One turn or mirror swaps these rows in pairs. Which row does each one swap with?
The rows were stretched afterwards, more along some directions than others.
K27: 114,106,-150,7,-115,80,51,-172,-5,140,34,9,3,52,-38,-98,125,118,-66,-71,182,-128,176,-206,239
K974: 20,128,-152,-145,-212,-26,-14,-149,-72,165,193,117,106,22,60,41,-87,112,-189,-243,2,-172,70,-154,316
K346: 161,14,-82,-313,-302,114,33,-147,-46,112,120,46,96,90,-98,-83,-38,81,-249,-150,220,-155,80,-141,143
K797: -121,166,43,-97,-12,-69,-72,-56,192,71,81,-25,148,-63,-148,119,213,-56,-225,-153,121,75,67,22,-52
K985: 118,108,-100,-72,-204,15,84,-120,-21,136,138,-53,35,111,-43,4,-71,-132,-183,-185,187,-102,63,-207,172
K709: -107,80,-251,-80,-66,-86,51,33,217,169,81,-101,130,-47,-2,47,232,-178,-203,95,122,242,14,179,30
K354: 179,-26,-103,-270,-263,-24,92,-189,-57,136,168,30,182,-16,-156,-72,111,-131,-31,-137,155,-78,-39,-80,143
K352: 165,-20,-37,-186,-133,22,51,-251,-43,106,-13,145,-64,-25,14,-24,-56,67,-178,46,-60,-160,130,-186,218
K556: -109,20,-62,6,7,-1,2,-116,150,86,-111,9,-24,-97,149,-13,136,-114,-227,156,-6,145,-49,108,-31
K498: 123,-168,-97,-166,-132,-30,-92,-80,7,13,-102,-108,-79,-4,-59,24,141,-122,21,396,-63,-5,-132,90,-156
K538: 130,50,-127,-149,-229,157,39,-101,-25,172,170,-124,146,-41,87,-36,-83,84,-197,-50,66,-105,149,-57,134
K48: 43,-35,2,96,-82,44,67,-24,16,132,-128,-22,26,0,-124,4,207,-123,17,91,122,106,-152,40,-175
K222: 211,60,2,-50,-227,1,30,-119,24,149,179,53,205,-8,115,95,-31,33,-106,-190,123,-176,122,-32,197
K360: -250,123,-214,-89,-83,-28,-40,-234,143,-60,50,33,115,-155,-1,92,219,-61,-214,133,-101,117,51,118,44
K286: 146,-162,-52,-251,-154,-60,-113,-24,-7,-2,-95,-131,56,-16,-59,39,42,-3,9,364,17,-50,3,20,-67
K579: 37,52,-171,-79,-322,175,13,-188,-78,248,177,3,23,56,60,-85,-83,99,-165,-229,213,-75,116,-92,170
K659: 145,-77,-116,-100,-168,-30,-54,57,136,115,-142,-244,-22,70,27,75,-41,-87,-77,311,17,2,-22,-49,-21
K279: 5,-24,-203,-38,-175,72,-61,-130,26,15,32,-181,-78,22,-1,82,-15,-34,-68,315,42,-24,-117,4,-41
K577: 292,22,93,-283,-249,17,9,-97,158,-74,-58,-153,-89,217,46,206,333,-15,48,46,38,53,121,-35,-38
K908: 165,-50,39,-178,-172,60,8,-218,-98,192,52,97,27,85,-5,-143,-129,5,-206,-34,29,-44,6,-51,215
K762: -64,109,-43,-80,-128,-193,-91,-12,265,67,35,-15,394,-120,90,154,186,-91,-301,-3,31,80,54,172,-102
K570: -100,73,-65,-114,22,-158,14,-50,129,35,-28,33,134,-80,-139,11,150,-160,-281,33,48,167,-25,154,-65
K149: -209,83,-177,-71,-71,46,-92,-59,75,13,35,-63,-23,-80,-85,13,195,-21,-197,53,-40,137,14,218,-46
K236: 216,113,76,-121,-262,138,-71,-91,60,-17,-113,-274,24,108,126,181,234,103,-29,81,23,-52,102,-89,-228
K729: 46,181,129,-65,-162,133,90,-125,113,-134,-22,-112,49,128,110,214,192,74,72,116,-25,-96,77,-49,-5
K780: -262,177,-101,-4,-3,-118,-66,19,127,52,137,117,186,-24,32,38,126,-64,-247,-109,-44,85,3,180,43
K221: -101,98,111,-84,24,-120,-141,-64,143,56,-145,34,77,-47,40,46,64,-68,-325,68,-85,190,41,133,-37
K89: 144,157,146,-23,-165,147,-42,-32,87,-11,-93,-160,-5,143,148,115,218,126,10,7,-48,-18,-42,14,-141
K904: 91,16,-122,-317,-232,163,1,-42,-95,208,139,-233,32,126,-61,77,-12,136,-67,-128,-74,15,-38,-236,116
K276: -97,76,-95,-114,-72,-83,-43,-35,106,-53,-34,52,121,-108,-84,-24,154,-125,-199,43,124,110,2,222,-65
K553: 162,102,94,-286,-203,55,-80,-119,77,-190,-59,-113,15,194,108,213,307,47,-4,63,39,-49,46,27,-113
K22: -88,156,27,-147,-126,5,-27,48,125,-43,-38,-70,166,-50,-110,39,266,-108,-142,6,13,143,-97,153,-9
K666: 165,-12,-59,-251,-173,39,127,-204,-98,136,126,54,53,40,-108,-21,-53,10,-178,-121,181,-112,59,-159,217
K887: 133,-25,-156,-159,-175,112,-2,-117,16,175,112,-118,6,33,57,22,-65,74,-54,-170,-14,-29,65,-250,122
K790: -135,92,-183,-74,-161,-122,-98,-17,124,107,10,64,154,-60,-84,-68,94,-73,-282,-43,-19,136,113,167,-90
K101: 84,-38,-253,-328,-348,172,-13,-223,-130,137,139,-82,-22,25,-74,-40,3,130,-169,-45,43,-125,58,-132,191
K136: -135,123,-39,-117,41,-40,-88,-109,70,116,-22,58,-42,-98,-315,-166,174,-135,-163,125,-66,122,-25,121,-59
K370: 89,54,-30,-293,-278,125,-11,-165,-49,133,124,-51,114,7,-206,3,-18,132,-182,-75,143,-146,-5,-189,253
K115: 150,-206,-179,-204,-252,3,-54,-83,22,184,-15,-192,-54,87,45,-5,22,-104,-3,264,-131,72,-142,-35,-83
K160: 168,177,123,-126,-232,124,34,-110,142,20,-19,-131,95,66,242,220,238,112,-72,47,134,-92,45,-75,-178
K106: -263,219,-42,66,24,-101,31,-152,157,-48,125,9,163,-40,-106,89,152,-175,-216,-33,157,73,54,83,-37
K565: 137,175,202,8,-31,32,23,-85,53,-126,-81,33,67,117,120,156,192,83,4,-26,-19,-127,-32,7,-3
K733: 23,87,2,-266,-213,322,26,-205,-95,223,94,-138,-94,75,-21,-98,82,40,-99,-82,203,-44,-20,-231,115
K510: 160,-141,-12,-218,-53,-147,-76,19,19,-40,-138,-42,119,12,-7,77,26,-61,-75,287,55,-87,-38,-17,10
K738: 187,-172,-86,-251,-106,-72,-137,-32,29,-50,-9,-55,-60,142,-132,-5,87,-105,-27,281,90,-25,-10,153,-57
K393: 33,203,63,-126,-212,188,8,-14,80,-190,2,-168,-27,191,147,250,210,45,-64,90,-78,-48,32,-80,-115
K459: 78,-149,-175,-241,-149,-35,-7,31,40,109,-37,-250,-55,70,69,80,-39,-61,-104,334,66,40,-48,9,35
K618: -198,177,-137,47,-15,-11,-86,-48,216,96,37,-153,220,-203,75,38,102,-7,-320,97,-6,154,68,234,-127
K551: 86,41,-182,-76,-214,235,15,-109,3,192,152,-55,-123,113,93,-10,-53,38,-228,-141,19,-48,85,-158,252
K42: -158,78,-109,-42,15,-37,-3,-88,178,-24,84,-1,148,-68,-42,11,209,-76,-42,-28,-135,170,-4,102,-110
K567: 133,83,120,-152,-199,200,-35,-181,3,-56,-54,-142,-115,117,138,236,213,149,22,95,-47,-141,-2,-142,-99
K77: -86,144,-118,136,68,-50,-2,28,130,-18,-113,-22,31,-61,26,-49,321,-101,-33,80,113,133,125,102,31
K33: 194,-207,-120,-323,-187,-160,-65,-116,162,16,-37,-135,-16,71,-155,56,227,-154,-9,345,104,125,30,107,-77
K366: 125,156,-138,-223,-197,12,124,-154,45,154,196,36,92,51,-76,101,103,89,-151,-114,67,-91,218,-145,276
K774: -14,142,140,-46,-89,92,-64,-157,99,-45,-13,-112,-115,80,127,293,167,137,43,53,-213,-2,79,-81,-89
K234: 44,187,64,-141,-89,-36,52,-101,94,-91,-14,-37,-12,102,8,196,157,112,-60,101,-167,-66,78,29,20
K441: 219,-118,-74,-156,-126,-131,-23,40,86,74,-45,-34,69,-49,-35,0,76,-145,-39,363,91,-28,-3,131,-158
K777: 116,-126,-94,8,-114,45,-81,-71,13,61,-23,-199,-12,-7,-63,-40,106,-85,37,341,143,27,-15,174,-209
K524: 290,-37,17,-172,-300,79,99,-175,-138,147,-107,0,41,49,-124,97,83,90,30,-25,80,-165,9,-336,27
K911: -193,98,-111,-76,26,-21,-33,-31,46,59,110,-87,88,-34,-209,42,155,-7,-30,34,-182,198,-105,160,-56

Swapped with K354: K797
Swapped with K567: K498
Swapped with K524: K48
Swapped with K780: K974
Swapped with K556: K352
Swapped with K790: K579
Swapped with K459: K234
Swapped with K276: K346

One turn or mirror swaps these rows in pairs. Which row does each one swap with?
The rows were stretched afterwards, more along some directions than others.
K5: -134,-160,-51,35,-78,381,-149,114,-147,-103,-160,62,6,-96,139,15
K109: 61,-58,34,-22,-77,241,-96,-48,39,89,-34,105,-48,61,108,153
K265: 288,123,-139,289,-135,-36,-187,193,-56,-124,-2,-153,-27,-134,35,-47
K489: 51,-82,51,-25,-50,180,116,121,0,-270,-86,-121,-122,62,-62,196
K941: 127,94,-101,252,-145,-154,-233,253,-3,-204,2,-247,-17,-44,-163,-25
K669: 151,177,-104,233,-147,-229,-200,365,24,-221,-49,-194,17,121,-216,165
K83: 88,173,-61,187,-65,-262,-325,316,-29,-154,-108,-121,79,265,-292,332
K846: 0,-45,34,-54,-108,212,-110,-48,77,92,-12,108,8,113,97,208
K492: -128,-45,72,69,-83,68,-51,205,-189,27,-89,-44,63,63,-114,-105
K25: 170,169,84,35,-56,-217,-127,141,43,96,-23,23,99,358,-143,413
K418: 79,-20,-162,320,-83,43,-480,196,-186,-112,-173,37,149,87,8,224
K753: 112,114,-209,292,-185,105,-436,332,-74,-71,-168,79,232,112,129,304
K576: 408,162,-143,240,-93,-75,-102,130,-33,29,-11,-84,-5,11,96,200
K230: 2,-132,-65,266,-5,1,-379,-31,-351,117,-173,132,38,11,76,27
K457: 15,135,-143,168,-137,25,-290,398,-107,-26,-156,-27,195,49,-58,104
K689: 89,208,-36,115,-120,-248,-232,302,103,-97,-69,-87,119,346,-249,386
K694: 140,7,8,29,-58,104,27,130,85,-248,-24,-147,-140,106,-59,311
K317: -80,-121,86,50,-89,182,85,104,-38,-188,-51,-160,-152,80,-104,50
K609: 341,115,-86,267,-81,-39,-173,42,-90,98,23,-55,-20,-63,114,51
K480: 5,-15,-80,115,70,186,-249,279,-125,-202,-311,35,84,197,-126,455
K531: 277,216,-54,40,-40,4,32,137,-32,-27,-73,41,-65,-24,109,174
K430: 97,-53,-66,338,-28,-23,-351,77,-293,-15,-147,20,57,133,6,211
K942: -80,59,1,80,-131,61,-130,339,-106,26,-133,-14,168,69,-89,8
K823: -6,-114,-88,320,-19,-7,-426,26,-336,19,-188,64,51,87,3,135
K472: -173,-189,-10,59,-73,399,-146,105,-173,-109,-147,19,-22,-96,89,-10
K966: 415,140,-133,225,-66,-106,-44,180,-47,-9,-60,-57,-2,106,84,311
K967: -18,125,-100,95,-120,-33,-212,352,-75,17,-135,25,221,70,-80,47
K798: -34,-2,-189,251,-162,66,-458,311,-127,-96,-174,34,255,93,13,212
K85: -82,1,78,93,-83,53,-96,215,-178,96,-106,-12,98,82,-75,-24
K885: 93,183,-44,99,-53,-302,-256,281,38,-92,-85,-51,128,291,-286,321
K707: -84,102,-68,125,-165,12,-271,302,-43,36,-112,-11,177,80,-85,20
K568: 137,-5,-15,33,-37,92,5,148,77,-292,-54,-155,-142,96,-87,297
K292: 134,100,-18,-10,-77,133,15,163,114,-202,-27,-109,-143,31,8,265
K11: 29,-82,67,56,-81,178,98,98,-68,-149,-80,-66,-146,112,-10,120
K201: -212,-167,-38,90,-23,349,-201,249,-188,-292,-260,-30,15,36,-57,178
K840: -57,49,-177,213,-158,63,-441,357,-101,-40,-184,55,240,66,-32,138
K214: -90,-163,18,-65,-54,362,-92,35,-58,-63,-129,70,19,-40,78,98
K469: 203,129,-41,-25,-73,115,12,154,143,-182,-15,-95,-93,-3,22,250
K246: 162,155,68,-22,-54,-200,-142,86,111,103,28,31,85,330,-156,371
K759: 100,168,41,49,-77,-246,-194,221,61,-11,-60,-11,113,345,-227,386
K435: -207,-146,-40,71,-34,383,-186,262,-137,-271,-246,-38,-10,51,-38,217
K638: 152,115,-84,325,-124,-97,-289,237,-15,-217,-21,-241,-70,-56,-152,-29

Swapped with K638: K753
Swapped with K265: K418
Swapped with K480: K531
Swapped with K11: K109

